One vector is turned by the same rotation once a step. Each row is the vector after some number of steps, and that number follows the row.
The counts run from 0 to 224.
[171 122 120 111 129 144 139  94 136 125 112 164 142 104 113 146 131 142
 166 166 132 133 125 137  87 149 133  91 122 185  61 106]  22
[128 111 128 119 117 103 162 109 140 123 131 181 177  91 119 151 100 131
 151 150 164 141 156 138 115 131 147 113 134 174  64  94]  10
[134 116 134 127  91 123 166 127 118 144 120 143 146 161  90 167  81 108
 156 149 157 129 185 147 100 130 146 133 143 153  76 116]  55
[155  89 150 125  94 146 134 130 146 151 103 155 142 127  87 160 132 130
 155 180 116 147 144 101 122 174 115  82 107 151  76 128]  172
[136 129 124 156 112 123 150 113 124 139 132 137 163 145 111 161  86 108
 150 169 134 122 176 152  98 132 130  99 137 192  76 106]  61
[130 116 141 145  83 163 124 140 125 162 123 136 152 163  71 143  99 119
 151 179 138 143 169 136  97 139 130 112 114 140  70 104]  184
[168  87 130 133  97 139 145 122 142 161 100 138 145 142  94 152 125 122
 169 172 120 144 158 116 106 179 122  87 124 150  80 117]  41
[118 113 141 121 105 117 145 114 145 127 143 183 173  90  90 136 103 130
 152 147 164 148 152 143 119 124 147 122 122 152  52  98]  141
[149 125 135 143 139 120 135  93 161 132 122 165 174  82  99 132 125 128
 153 151 123 137 146 129  99 145 127  89 133 187  62 117]  211
[112 134 147 153 118 113 124 133 132 121 106 167 179 124  97 140  99 113
 141 135 144 157 184 128  97 108 132 118 129 176  69  86]  138
[143 131 147 115 126 137 125 122 132 134  64 169 160 116  94 123 134 140
 148 148 142 144 149  95  64 149 137 118 129 167  77  96]  220
[130 135 163 132 131 123 113 126 146 105  88 179 155 108  86 144 131 122
 149 123 121 166 164 111  94 113 124 111 116 173  62 109]  82
[118 125 147 117  84 124 161 133 110 140 111 155 147 166  90 174  76 111
 139 155 155 124 172 132  95 127 142 134 132 157  81 114]  56
[155 116 141 120 118 155 109 125 145 135 103 163 146 109  80 108 143 142
 170 148 143 161 151 131  91 141 141 111 114 144  53  91]  90
[142 125 149 117 127 115 143 121 136 136  74 176 163  99 107 128 137 141
 155 142 158 139 162  89  89 155 140 112 144 173  77 102]  87
[ 99 118 149 132  94 128 148 121 140 137 107 181 185 125  80 150  85 117
 116 160 130 142 141 113  94 133 121 119 108 156  80 107]  133
[145 122 141 110 127 122 144 110 137 137  71 174 162 107 101 125 132 138
 155 142 150 136 154  99  73 156 141 119 146 168  79 107]  219
[159 117 162 101 115 140 124 124 142 109 118 180 121 104  92 170 142 134
 163 146 129 156 137 125 122 127 129  97 103 166  50 131]  27
[100 121 149 126  94 132 149 120 141 144 115 179 180 125  70 137  87 121
 118 164 140 137 140 118  84 134 128 129 113 146  76 108]  1
[163 137 161 105 123 144 134 124 121 139  77 158 128 127 100 150 146 144
 161 160 144 121 153  90  83 154 137 106 142 180  78 129]  163
[105 148 168 138 103 135 131 135 126 126 151 166 151 130  81 162  92 117
 138 156 150 132 168 141 117  97 137 122 117 169  54 121]  196
[135 137 169 157 110 126 133 138 127 138 113 138 143 157  88 177 105 101
 148 151 117 133 191 117 110 126 119 100 137 183  75 140]  119
[168 103 128 114 117 139 125 119 148 137 105 159 142 114  83 122 138 134
 181 135 146 165 159 142  90 141 145 115 122 141  55  94]  91
[142 128 151 122 120 155 105 133 136 139  86 170 155 111  83 112 142 145
 157 153 145 154 152 103  84 139 136 112 117 156  63  88]  89
[163 125 147 124  97 169 118 133 122 150 133 135 116 153  80 155 123 131
 172 177 140 128 158 142 107 136 137 101 119 155  55 125]  109
[121 143 137 121 123 125 138 119 116 132  98 175 172 110 112 125 106 142
 142 159 172 124 156 117  78 130 149 122 139 184  73  85]  144
[115 137 161 160 101 150 123 121 144 161 123 144 167 139  58 129 106 119
 129 164 126 129 160 118  86 137 123 114 127 151  67 126]  127
[160 108 156  99 103 126 154 131 131 127  68 162 122 146  91 181 125 115
 158 135 127 146 164 104  93 154 127 114 130 158  82 135]  169
[125 144 146 160 113 120 135 130 116 135 131 141 161 145 107 160  91 110
 148 154 146 126 193 137 109 112 138 107 143 191  74 109]  194
[142  82 146 125  78 123 157 137 138 151 131 156 149 134  89 165 111 117
 164 163 149 146 174 120 145 156 134 103 126 135  70 124]  47
[127 134 173 117 125 133 120 123 149 116 106 185 152  97  70 134 138 131
 150 127 138 157 154 116 101 116 134 121 118 156  52 123]  215
